128 stands for zero in the data rows.
In each game, the first row plays the second. By how much does the first row win? 15 means about a draw, 30 a big win and 0 a big loss. Wins can go round in a circle. Each row has two weighted sums of its numbers, A and B, taken from their middle values. A row wins by its A times the other's B, less its B times the other's A.
[130 202  74 126  58  64  94  80 115 135 220  93 178 180 145 139 124 130
 116 189]
[155 208  75 123  44  58 106  81 111 140 212 120 175 186 137 135 126 124
 108 206] -> 15
[166 204  80 128  41  54 120  83 110 140 197 133 169 184 124 130 128 121
  99 213]
[173 201  85 130  40  49 126  87 115 141 177 137 166 187 112 131 128 114
  91 218] -> 19
[174 197  99 131  49  44 125  92 112 142 151 142 159 180 101 124 137 117
  84 217]
[169 199 112 135  69  50 111 102 110 140 121 132 152 165 104 121 143 116
  78 212] -> 24
[152 198 131 141 105  73  86 115 101 133 105 117 141 142 115 120 153 121
  71 191]
[156  99 105 143 102 150 164 148 128 150  92 180  95 142  90  98 128 101
  79 148] -> 10
[163  96  98 133  98 146 178 158 125 142  87 180  78 152  92 101 121  95
  86 159]
[173 102  99 118  98 149 173 152 125 143  89 179  70 164  87 102 109  85
  85 169] -> 14
[176 106 106 112 100 144 178 151 128 139  89 182  70 167  87 102 109  84
  87 174]
[171 109 116 107  97 141 180 148 128 136  93 184  77 163  88  94 109  86
  89 174] -> 16
[163 115 125 107 110 146 170 148 136 138  94 184  84 154  87  90 109  85
  88 164]
[155 125 129 101 127 172 138 158 138 136 104 171  86 146  93  95 113  86
 118 145] -> 14
[139 120 138 111 133 166 147 162 128 127  89 190  85 141  99  97 130 103
 112 130]
[129 116 144 120 144 164 143 155 115 113  79 199  74 133 114 116 155 122
 121 119] -> 13
[128 106 136 133 149 166 139 136 104  94  76 203  66 131 120 138 176 140
 134 122]
[120  85 139 148 163 165 143 127 102  86  69 180  64 124 132 158 184 159
 144 109] -> 19
[107  68 138 155 179 160 137 127 107  80  71 153  73 116 133 160 178 170
 148 111]
[ 96  66 134 165 183 153 123 131 115  82  72 142  84 107 133 154 176 178
 143 107] -> 19
[ 84  71 125 175 176 148 113 134 117  86  83 131  94 101 136 146 177 180
 138 102]
[ 72  74 127 175 169 150 105 135 124  99  95 121 110  91 141 138 173 176
 131  94] -> 17
[ 71  74 124 172 161 157 101 139 127 108 106 118 119  89 144 137 170 175
 131  85]
[ 73  71 126 168 156 173  99 141 128 118 119 111 125  87 148 139 166 166
 138  81] -> 16
[ 91  59 131 151 155 196 109 151 128 140 133 107 130  95 147 153 155 150
 152  71]
[129  63 128 113 154 212 145 156 110 152 137 118 124 137 136 159 143 123
 160  81] -> 16
[174  88 115  89 111 191 179 144 118 138 110 158  99 185 105 133 112  82
 117 140]
[198 103 103  92  93 170 183 134 119 132 110 162  75 196  95 137 100  78
 115 172] -> 16
[203 110 102  93  90 158 181 135 119 127 111 167  67 196  92 136 101  82
 117 184]
[197 115 110  92  93 150 179 141 125 126 105 172  65 185  91 123 101  84
 120 183] -> 15
[178 114 124  96  92 142 185 148 127 124  91 189  63 170  92 105 109  91
 112 179]
[156 120 143 106 103 138 179 154 126 123  84 198  68 146  92  89 118 100
 111 158] -> 14
[133 121 155 119 125 135 166 157 126 114  72 207  66 126  97  93 135 119
 110 136]
[121 129 175  96 126 129 165 162 140 104 103 154 106 119  78  98 116 115
  93  92] -> 10
[157 139 186 114 166 124 142 145 151 126 111 126 129 115  85 102  72  90
  98 100]
[148 156 154 120 155 127  93 128 166 146 120 100 136 103 111 135  73  95
 104  89] -> 22
[137 165 130 115 138 142  87 109 159 153 135  98 141 101 114 147  79  98
 101  93]
[135 165 129 115 136 148  88  98 157 151 152  98 144 102 109 148  82 102
  98  98] -> 16
[143 173 129 122 121 134 103  90 152 161 174 109 154 101 102 140  67 101
  93 107]
[145 166 135 122 117 131 118  90 150 164 187 111 157 103  98 138  68 108
  93 113] -> 18
[148 158 143 123 114 120 133  88 148 165 200 114 159  99  93 135  70 111
  90 119]
[150 149 154 121 117 110 148  92 154 167 201 121 160  93  89 134  74 112
  78 123] -> 19
[122 112 157 119 175 141  86 161 122 125  91  95 152  94 153 104 157 132
  82 129]
[117 108 146  87 170 138  82 164 124  92  97  71 119 127 156 119 166 139
  97 120] -> 17
[124 106 138  86 170 141  88 174 129  80 104  74 111 143 146 112 165 132
 100 121]
[127 114 152  79 158 140 115 169 134  84 116  77 111 145 131 103 146 123
 109 114] -> 15
[128 119 160  83 149 133 137 163 142  92 123  81 119 140 115 102 139 120
 113 106]
[127 124 166  88 144 129 149 154 153 101 131  87 130 136 101  98 130 119
 119  99] -> 15
[123 126 173  92 146 128 157 148 160 106 138  90 139 132  99 103 123 116
 133  95]
[121 130 175  97 149 122 149 141 172 106 141  93 142 131 106 106 119 122
 147  87] -> 18
[104 131 166  99 157 113 137 140 181  97 139  92 143 136 108 112 116 132
 163  78]
[ 80 147 147 103 167 108 101 132 185  93 139 108 141 131 122 140 117 142
 188  70] -> 13
[ 72 187  89 153 137 116  42  98 144 109 142 161 133 105 155 175 114 158
 179  88]
[ 77 178  79 178 105 100  68  81 126 122 144 178 131  95 157 162 125 169
 170 109] -> 11
[ 80 171  81 184  73  91  85  73 136 138 154 176 143  83 140 150 112 169
 164 114]
[ 85 160  92 189  56  80 107  74 141 145 160 174 153  79 129 139 108 171
 155 119] -> 12
[ 88 153 102 186  48  78 124  80 141 151 161 170 155  76 117 129 108 168
 147 123]
[ 88 151 110 180  51  80 128  86 142 156 157 169 165  73 114 120 110 162
 141 127] -> 15
[ 95 147 116 170  70  94 120  84 133 162 150 167 166  66 128 112 108 157
 138 131]
[ 91 142 110 164 107 128  93  85 115 165 124 154 158  60 166 131 125 150
 157 120] -> 18
[ 96 139 125 120 151 150 125  98  94 151  93 114 111  90 200 170 149 157
 157  99]
[110 129 167  84 156 150 115 142 111 110 103  87 106 135 161 130 134 140
 138 115] -> 8
[119 135 164  83 151 153 106 151 122  85 129  85 115 152 131 113 125 121
 141 127]
[124 133 157  86 149 147 117 156 134  83 131  86 117 151 123 108 125 116
 141 121] -> 16
[123 131 156  87 142 133 132 161 153  86 127  91 119 144 113 104 131 116
 142 106]
[121 130 153  94 135 126 147 159 169  89 132  95 126 135 107 107 137 122
 149  94] -> 16
[121 127 156  95 141 115 150 157 182  93 135  98 139 134 104 106 133 128
 154  85]
[112 126 155  97 144 113 149 145 186  95 142  95 148 136 102 109 133 134
 161  79] -> 14
[ 95 139 147 102 148 106 136 143 186  90 151 103 146 138 102 120 133 145
 174  68]
[ 66 168  85 160 113  95  73 119 139  99 143 165 131 121 136 157 155 177
 176  96] -> 2
[ 74 181  81 176  93  89  76  90 126 122 140 187 127  94 150 148 135 169
 165 112]
[ 85 173  83 183  74  87  98  77 116 137 137 191 129  86 147 142 130 166
 151 130] -> 14
[ 90 163  92 186  60  81 117  72 120 150 133 190 134  84 141 137 127 164
 142 137]
[ 93 156  99 180  59  81 133  69 123 164 137 184 145  76 130 131 113 159
 131 142] -> 16
[102 148 114 173  67  78 146  78 123 177 133 180 152  77 125 126 115 157
 124 143]
[112 136 126 167  80  83 154  89 117 186 117 174 156  78 125 116 124 146
 119 147] -> 14
[129 130 151 148 115  95 164 102 111 191 113 165 158  88 128 114 131 131
 104 149]
[146 120 175 130 150 122 155 126  86 185 101 138 154 111 149 118 148 119
 106 147] -> 14
[159 117 183 114 161 150 132 139  77 169 101 104 140 136 162 141 139 105
 103 150]
[156 117 175  99 158 165 113 162  87 132 103  93 121 147 153 120 144  93
 108 165] -> 9
[150 121 161  92 157 168  98 171 103 105 118  84 111 156 136 105 137  93
 112 168]
[150 111 147  87 159 158 104 182 107  88 108  80 102 168 134 106 153 100
 109 164] -> 17
[150 110 143  84 151 146 115 183 116  86 114  80 101 168 118  95 151 100
 112 152]
[148 117 145  82 148 141 130 182 132  89 119  84 106 162 107  92 147 101
 110 140] -> 15
[145 119 148  89 140 131 143 177 147  97 125  86 117 153  98  92 139 101
 119 122]
[140 123 152  92 136 128 155 170 153  99 132  89 128 147  94  94 137 107
 123 110] -> 14
[135 131 161  97 133 124 165 165 160 105 136 100 135 139  93  96 132 107
 121 107]
[132 146 167 100 135 104 161 145 150 109 155 131 154 126  80  92 126 107
  89 119] -> 13
[ 88 174 103 152  82  83  94 101 121 128 123 203 132  69 132  97 131 129
 124 142]
[ 93 170 101 170  81  87 105  81 107 147 112 200 125  72 148 117 132 145
 127 145] -> 19
[ 89 157 102 175  71  93 112  73 109 166 123 191 134  72 148 127 125 151
 133 151]
[ 93 140 110 175  83 100 127  81 126 184 135 169 150  70 140 132 114 151
 137 143] -> 10
[102 124 128 172  87 102 134  88 130 194 142 155 157  75 133 132 118 146
 132 140]
[125 110 154 154 104 104 142 105 130 199 142 135 159  87 129 133 129 140
 126 141] -> 13
[139  95 172 138 128 117 147 124 111 194 127 124 151 100 144 143 139 133
 121 138]
[149 101 174 126 160 142 138 130  80 177 103 115 139 117 173 154 153 124
 111 145] -> 20
[154 114 163 112 183 164 119 135  56 145  88 113 124 127 186 151 166 117
  95 167]
[158 116 140 105 190 167 105 143  55 117  72 118 104 137 186 139 188 118
  82 177] -> 15
[163 122 141  94 185 158 102 156  68 100  80 115  96 151 176 124 181 113
  78 180]
[164 119 139  88 167 140 114 174  84  92  89 109  90 172 144  97 172 111
  80 174] -> 15
[164 130 148  88 144 131 143 181 126  97 111 107 100 166  96  82 138  96
  87 151]
[160 137 144  96 134 114 175 170 149 107 123 115 120 158  74  81 128  92
  91 130] -> 13
[156 138 141 101 128 100 186 164 161 116 128 124 131 146  70  87 127  96
  94 126]
[156 144 142 107 122  86 195 156 166 124 125 133 139 141  69  84 129  98
  91 124] -> 13
[145 139 144 113 120  87 197 153 170 126 133 130 151 134  69  89 130 101
  99 117]
[122 127 151 125 113 105 181 152 177 128 142 111 153 128  82  99 133 109
 124 105] -> 16
[ 98 108 167 132  91 115 159 141 176 147 132  87 143 110 123 117 135 127
 157 108]
[105  97 159 134 122 138 118 111 111 178 107  93 112 109 189 150 118 144
 148 120] -> 17
[116 110 139 135 161 168  91  96  77 168 108 111 119 107 204 186 133 136
 137 148]
[122 120 124 135 172 174  88  98  63 158 105 124 121 104 202 197 145 129
 119 176] -> 16
[129 121 124 134 174 179  91  97  57 156 103 131 116 109 201 195 150 124
 106 189]
[139 127 133 130 176 183  96  96  46 154 106 127 115 116 193 188 150 120
 104 193] -> 16
[144 126 134 124 177 180 102 106  46 153  97 131 112 119 192 178 155 121
  96 193]
[150 123 143 118 180 173 112 125  49 147  88 123 110 126 187 159 164 117
  95 187] -> 15
[167 106 161 109 168 150 135 159  63 143  84 110 112 148 160 127 177 111
  84 172]
[168 108 156  96 136 123 168 183 111 126 101 104 117 174  96  87 154  95
  92 161] -> 15
[160 135 147 102 130 116 167 175 146 119 112 110 118 155  81  89 135  86
  93 135]
[167 133 139  98 122  99 180 156 146 130 102 157 113 149  64  67 108  84
  65 161] -> 17
[162 147 139  92 132 103 148 162 160 128 101 143 115 139  73  85 115  85
  80 152]
[164 145 140  94 137 101 149 161 161 127  94 149 114 134  74  85 115  87
  81 157] -> 17
[162 144 143  97 143 100 148 158 155 121  90 160 116 136  74  86 117  89
  76 157]
[152 147 145 100 142  92 139 161 153 112  86 171 108 129  83  88 132 102
  84 151] -> 14
[125 146 137 106 142  82 118 158 144  96  86 186  96 114 100  99 153 123
 107 130]
[ 98 135 124 128 138  88 114 146 144  79  95 175  90  94 122 124 172 154
 147  96] -> 16
[ 81 124 113 148 136  97 120 124 148  85 103 160  99  95 131 137 174 179
 168  81]
[ 68 111 103 170 139 113 129 102 140  96 119 146 117  97 139 150 171 192
 175  86] -> 13
[ 73 102 102 183 140 132 131  88 128 111 131 139 134  92 152 167 169 190
 172  95]
[ 82 100 101 183 148 147 126  79 114 114 135 139 140  93 167 179 165 188
 173 103] -> 15
[ 92 101 100 180 155 157 128  76 103 120 133 137 135 100 173 185 163 185
 174 113]
[ 97  94  92 186 152 158 134  80  91 104 131 146 129 118 169 177 175 188
 181 128] -> 14
[ 95  97  94 176 160 158 137  85  99  91 129 149 114 121 163 175 179 190
 178 121]
[ 90 102  90 165 163 148 144  94 118  77 123 156  97 126 153 169 185 190
 175 110] -> 17
[ 92 103  88 155 162 133 152 106 130  65 118 161  90 133 143 157 194 187
 175 113]
[ 97 108  87 149 155 122 151 115 136  63 106 166  89 127 139 154 199 186
 173 112] -> 15
[ 95 109  88 151 146 113 152 121 140  62 104 168  92 121 138 150 204 186
 171 111]
[ 98 117 106 144 147 111 147 127 151  66 104 161  96 108 136 145 191 180
 174  92] -> 19
[ 92 118 103 147 146 108 145 124 157  62 108 158  99 113 129 143 190 185
 177  92]
[ 90 111 103 150 146 114 146 120 154  63 114 155 101 116 133 147 188 186
 177  91] -> 15
[ 91 100  85 164 149 123 153 105 140  65 120 159 104 128 138 156 194 192
 175 112]
[ 90 106  98 161 166 137 146 100 136  69 120 152 106 118 144 162 179 190
 184 102] -> 17
[ 96  99  92 172 164 140 145  91 118  72 121 156 114 129 151 166 184 191
 179 124]
[ 95  99  96 177 163 134 136  87 114  80 121 155 114 124 156 169 178 190
 177 126] -> 15
[ 84 105 101 177 161 127 128  86 116  89 116 152 116 110 158 172 174 192
 173 116]
[ 78 105  99 181 143 113 128  85 126  97 118 149 122 107 151 164 173 195
 171 111] -> 14
[ 74 104  97 187 130 104 125  91 130 104 119 145 131 102 146 159 171 198
 166 104]
[ 73 106 110 186 117 102 124  93 137 122 130 142 144  84 139 148 164 194
 154  96] -> 14
[ 76 105 121 183 111 104 129  97 138 134 135 143 147  76 134 140 161 190
 143  92]
[ 75 106 110 184 106 115 120 109 120 140 111 145 138  69 146 143 176 185
 146  91] -> 18
[ 97 168 117 157  93 110  70 110 103 147  87 175 147  82 154 108 163 140
 139 124]
[130 130 182 116 125 143 130 132  93 150  88 105 135 117 177 125 135 130
 114 120] -> 25
[134 128 178 101 133 154 112 162 105 118 111  90 118 143 150 110 129 111
 126 143]
[137 123 166  93 146 159 102 169 106 107 120  83 114 150 143 108 137 104
 125 146] -> 13
[139 126 167  93 146 162 104 170 112 104 121  85 116 150 136 105 132  98
 125 147]
[140 118 164  90 143 151 113 176 116 105 113  83 116 152 132 103 142 105
 123 146] -> 17
[138 116 164  94 138 139 128 176 123 109 110  84 118 145 126 101 145 109
 124 135]
[132 120 166  94 131 131 143 169 138 110 118  85 122 137 117 101 141 112
 129 117] -> 17
[125 125 167  96 129 130 153 158 158 107 124  89 132 129 109 106 137 118
 133  99]
[116 129 163  95 132 119 154 153 170 100 123  91 132 128 107 105 129 129
 152  94] -> 16
[ 89 134 136  81 153 103 124 154 182  91 125 109 121 126 116 128 145 142
 174  94]
[ 71 182  83 154 113  99  55 116 125 112 123 177 112  95 157 161 162 159
 165 110] -> 3
[ 80 176  86 174  88  87  86  92 104 126 117 197 116  92 154 143 155 165
 152 130]
[ 87 166  92 183  69  77 109  86 109 136 116 198 127  86 144 124 145 162
 141 137] -> 8
[ 93 155 103 181  53  70 127  92 117 148 118 191 136  79 129 114 135 156
 133 146]
[ 98 147 110 178  51  68 137  96 120 160 120 181 147  80 118 104 129 150
 126 146] -> 14
[108 143 127 167  69  76 145 104 122 172 111 176 154  83 111  92 124 140
 116 148]
[123 139 147 153 104  93 149 111 119 185  99 166 162  95 117  90 122 123
 107 145] -> 16
[146 133 175 126 146 120 149 131  94 185  93 141 153 123 140 105 135 112
 103 144]
[161 118 181 113 164 145 138 144  76 163  93 111 136 138 160 131 149 111
  98 147] -> 16
[158 106 174  98 165 158 128 159  79 134  91  95 122 147 159 119 158 105
 100 167]
[152 105 163  93 160 161 113 174  89 112 100  88 109 159 150 112 161 102
 106 166] -> 11
[155 112 154  87 151 159 109 180 104 101 110  83 107 161 134 103 153  93
 109 163]
[152  92 143  88 150 143 124 189 105  91 103  80  96 172 126  98 172 111
 104 162] -> 17
[154 120 154  93 137 141 128 177 128 105 119  84 113 157 112  96 140  94
 112 145]
[149 111 159  90 139 131 147 180 134 106 117  87 117 152 105  94 145 103
 116 132] -> 16
[141 116 161  95 130 128 156 172 144 112 123  91 126 141 100  96 142 104
 122 118]
[134 122 168  97 128 129 159 161 154 108 129  91 131 131 103 100 139 112
 125 103] -> 16
[122 131 172  92 136 117 143 152 164 103 129  93 130 123 111 102 133 125
 131  96]
[ 64 133  65  97 132 121 131 124 172 106 117 111 116 116 152 155 157 175
 227 102] -> 5
[ 63 140  66 102 146 123 107 122 156 106 113 127 116 111 159 169 172 180
 210 107]
[ 71 161  64 128 138 110  78 109 124 110 114 154 101 105 167 182 181 174
 186 118] -> 6
[141 149 159 141 110 117 127 138 121 171  72 141 155 136 108  78 115  94
  85 150]
[160 147 172 125 126 135 128 148 108 169  84 115 142 146 130 119 112  92
  88 145] -> 20
[161 146 173 117 137 155 108 155 103 150 105  99 129 145 132 118 114  86
  98 159]
[161 147 166 105 144 166  99 155 105 134 124  93 125 144 128 114 116  79
  99 163] -> 14
[158 146 162  99 146 168  93 152 108 123 134  93 124 147 122 110 117  76
  98 165]
[160 146 153  97 146 166  95 155 113 121 136  93 120 147 117 107 121  75
  96 164] -> 14
[159 146 155  97 143 158 103 156 117 120 131  89 119 145 114 107 121  78
  96 158]
[158 145 154 100 140 151 110 162 125 125 126  94 121 144 109 105 123  78
  93 151] -> 15
[159 145 155 105 133 142 119 164 132 129 117  96 124 141 108 105 125  81
  96 144]
[150 144 157 107 128 134 126 166 137 133 115  98 126 141 107 105 127  83
  98 139] -> 15
[150 140 160 112 123 136 130 165 141 132 112 100 128 138 108 104 123  89
 106 137]
[143 139 166 112 117 138 128 166 139 129 115  98 130 137 120 104 121  94
 115 135] -> 16
[140 150 181 113 119 147 104 163 110 128 110 105 126 137 144 107 118 101
 111 149]
[143 161 182 112 143 141  83 124  70 141  95 123 117 131 176 137 143 113
  88 157] -> 25
[133 170 158 132 141 131  63 102  64 150  87 151 116 113 185 140 152 117
  87 159]
[119 161 151 145 112 107  79 106  86 164  74 172 127 105 152 100 141 113
  91 162] -> 6
[127 149 150 144 102  97 128 127 115 169  83 164 145 112 112  74 116 104
  89 159]
[142 145 151 138 110  98 153 139 124 176  85 151 148 126  94  77 114 104
  79 152] -> 22
[157 136 160 129 121 102 160 147 125 181  86 140 140 138  98  92 113  98
  75 154]
[166 135 170 117 130 120 152 155 111 174  91 122 134 146 113 114 119  91
  82 153] -> 16
[169 133 173 108 145 144 134 162  98 155  99 103 123 150 131 123 126  90
  91 160]
[166 128 169 100 148 158 118 165  99 133 109  94 118 150 130 115 132  82
  98 170] -> 14
[163 131 160  95 150 163 105 167 102 120 121  90 116 152 126 109 130  80
  96 172]
[162 130 158  94 148 164 106 168 107 117 122  91 117 155 126 108 130  78
  97 169] -> 15
[163 133 160  98 143 157 112 167 109 123 115  92 115 151 121 106 131  81
  96 167]
[167 134 165 102 138 143 133 172 112 136 106 101 120 153 115 108 131  85
  92 162] -> 15
[167 131 165 113 129 127 155 170 121 155 101 113 131 154 106 112 125  90
  88 155]
[164 125 166 116 123 107 167 161 128 168  94 124 141 148 102 107 121  93
  81 152] -> 15
[165 132 167 124 130 104 171 154 119 175  92 139 145 141 101  94 118 101
  76 153]
[150 148 171 124 144 110 150 132  98 170  81 154 149 127 126  89 127 105
  81 153] -> 14
[139 141 172 128 141 139 113 133  95 169  87 129 141 121 167 113 130 110
 112 136]
[111 104 172 119 101 129 138 137 127 163  95  84 116 121 160 119 126 134
 132 126] -> 10
[ 97 100 174 106 108 125 134 144 141 146 109  75 123 136 154 130 136 130
 153 121]
[102  92 170 109 114 133 127 138 130 152 117  74 126 130 163 134 136 129
 153 129] -> 9
[115  86 178 119 129 145 121 131 105 161 116  79 131 124 174 145 137 121
 138 137]
[131  90 177 121 149 165 111 121  76 169 116  90 136 125 183 162 134 118
 120 151] -> 17
[140 110 167 121 173 177 108 113  56 162 109 100 131 124 188 167 144 115
 109 173]
[149 122 160 119 183 176 107 116  46 154 100 115 122 127 189 164 151 112
 100 181] -> 18
[154 123 143 114 184 168 114 129  48 144  86 127 112 130 186 156 169 117
  89 183]
[165 120 149 112 181 147 130 147  54 142  76 132 109 139 173 131 178 116
  82 182] -> 14
[174 102 161 106 149 125 170 177  77 139  92 117 112 169 115  87 167 105
  76 176]
[161 124 156 107 130 119 175 170 132 134 108 107 120 161  86  92 137  89
  85 153] -> 19
[164 117 149 101 126 106 193 167 137 131 114 113 125 157  75  85 140  88
  85 150]
[170 128 149 100 133 108 188 172 134 132 110 116 125 157  80  86 137  89
  83 150] -> 17
[173 129 150  97 139 115 179 173 126 126 103 120 123 157  82  83 140  88
  75 154]
[175 132 150  94 143 122 165 177 119 119  98 121 115 162  93  83 139  91
  75 157] -> 15
[169 145 156  95 146 128 139 178 122 108 105 116 107 156 102  90 134  91
  86 151]
[160 150 153  91 142 121 134 176 133  96 114 122 106 150 103  92 133  97
  85 146] -> 16
[139 141 158  95 136 113 142 168 167  92 130 112 123 144  94  98 133 107
 114 114]
[113 124 150 105 130 112 156 159 188 102 140  95 140 142  99 103 128 124
 155  88] -> 15
[ 87 105 142 119 111 108 159 144 191 123 150  80 154 139 104 123 130 142
 174  79]
[151 114 191 140 170 128 150 145 135 116 166 133 139 111 113 103 130 140
 111 102] -> 7
[140  58  50 135 116 169 153 131 151 137 145 100 157 148 140 209 136 125
  86 105]
[167  52  72 134 114 209 137 115 116 140 176  87 161 174 142 200  96 104
 134 125] -> 28
[178  55  67 113 103 210 143 120 115 148 172  89 146 182 139 199  92  91
 140 139]
[196  81  72  90  84 188 177 132 122 152 155 113 114 194 115 158  87  74
 134 165] -> 12
[180 145  94  86  93 163 141 133 135 145 153 130  85 163 101 129  82  71
 129 169]
[165 159 100  87  99 135 129 134 143 142 140 136  72 143 100 120 101  85
 130 176] -> 12
[152 158 107  87  99 122 124 141 149 137 127 137  65 128 105 111 109  91
 137 177]
[141 159 116  83 109 122 101 144 161 136 113 128  67 112 114 120 121  96
 139 171] -> 16
[134 141 129  85 116 120 102 150 163 130  94 131  58 103 122 108 128 106
 157 178]
[120 124 144  95 133 117  95 161 169 115  66 129  56  89 125 115 143 122
 164 169] -> 15
[106 116 148 111 147 115 106 163 157  98  52 144  42  84 118 114 162 143
 154 153]
[ 94 120 146 140 151 113 119 151 133  84  57 172  41  92 113 115 169 155
 138 130] -> 4
[ 95 119 133 165 151 127 129 144 115  84  74 188  54 108 111 113 168 159
 119 114]
[101 112 122 183 149 146 143 140 102  82  93 189  76 114 109 123 167 165
 102  91] -> 14
[109  98 115 198 153 171 150 136  95  89 116 183 106 126 113 133 157 168
  93  76]
[123  81 103 203 153 195 156 131  88  92 140 169 133 139 115 147 144 164
  89  67] -> 18
[136  65  96 199 154 214 157 122  87 102 161 143 156 154 119 165 129 153
  94  70]
[152  53  87 180 147 221 152 119  95 115 176 119 172 168 127 177 110 136
 106  87] -> 22
[158  51  81 162 138 218 143 114 101 124 181 101 179 171 133 185 101 123
 121 107]
[164  54  80 151 132 214 136 111 104 130 180  88 176 171 138 191  98 111
 130 120] -> 17
[166  58  82 133 123 211 129 111 107 134 178  86 171 172 140 190  91 103
 141 132]
[173  58  80 108 112 205 136 115 119 144 172  83 152 172 144 193  94  91
 148 141] -> 13
[182  76  80  83  92 184 168 131 130 154 150 107 110 183 125 162  89  77
 154 166]
[174 123 102  79  77 138 171 144 128 141 138 149  68 165 106 105  94  84
 143 192] -> 12
[160 141 112  93  79 114 160 138 129 132 133 153  50 143 107  93 107 101
 146 194]
[152 143 117  94  79 107 151 140 130 132 128 152  48 135 112  91 115 108
 151 199] -> 16
[142 141 125  91  89 111 143 144 138 134 121 144  49 120 115  88 118 111
 159 198]
[130 128 134  90 104 115 130 149 151 134 104 142  51 103 119  91 126 114
 168 191] -> 16
[122 121 147 100 114 121 131 156 150 125  92 147  47  97 119  86 131 120
 163 173]
[118 127 157 114 119 119 142 157 132 113  88 172  42  98 106  82 132 125
 141 151] -> 6
[125 132 161 131 119 128 155 153 116 109  91 196  55 118  96  80 125 120
 104 128]
[127 121 145 148 123 159 152 150  98 107 107 206  78 136  95  98 131 117
  71  89] -> 10
[136  99 116 168 123 207 160 140  81 118 143 181 123 151 104 124 119 124
  53  52]
[153  64  86 172 128 231 155 134  88 131 190 131 165 166 119 161 103 128
  83  51] -> 20
[160  56  72 158 124 227 146 127  98 134 200 104 181 171 129 182 101 117
 106  77]
[158  56  64 145 116 214 139 122 109 140 198  93 182 170 139 190  98 110
 116 100] -> 18
[159  60  60 137 108 206 134 114 118 147 198  85 183 170 145 190  98 107
 117 111]
[159  64  60 126 102 199 131 116 120 150 195  83 182 167 151 189  98 100
 121 124] -> 19
[162  67  59 114  90 196 135 116 123 157 197  80 172 164 151 189  98  96
 130 131]
[168  82  62  97  74 189 141 122 126 167 199  86 158 168 150 170  92  83
 141 144] -> 19
[173 117  75  85  62 163 163 130 128 168 194 108 122 166 132 135  84  77
 137 164]
[171 131  82  84  63 140 166 135 129 156 182 130  93 162 119 114  91  84
 138 178] -> 13
[161 146  87  86  71 136 147 134 132 152 170 124  83 149 118 113  96  83
 138 174]
[154 143  97  82  77 145 131 136 140 159 165 114  92 138 127 117  98  80
 145 170] -> 17
[143 125 103  88  84 162 120 136 144 169 169 103 112 129 145 125 102  82
 149 149]
[130 103 106 100 101 173 117 140 146 173 176  92 138 122 156 134 113  95
 151 122] -> 18
[204 116 106  88 110 174 152 122 110 121 141 139  64 195  93 153  81  76
 118 170]
[212 114  97  88 107 165 161 117 110 118 133 139  64 202  92 157  81  76
 121 184] -> 14
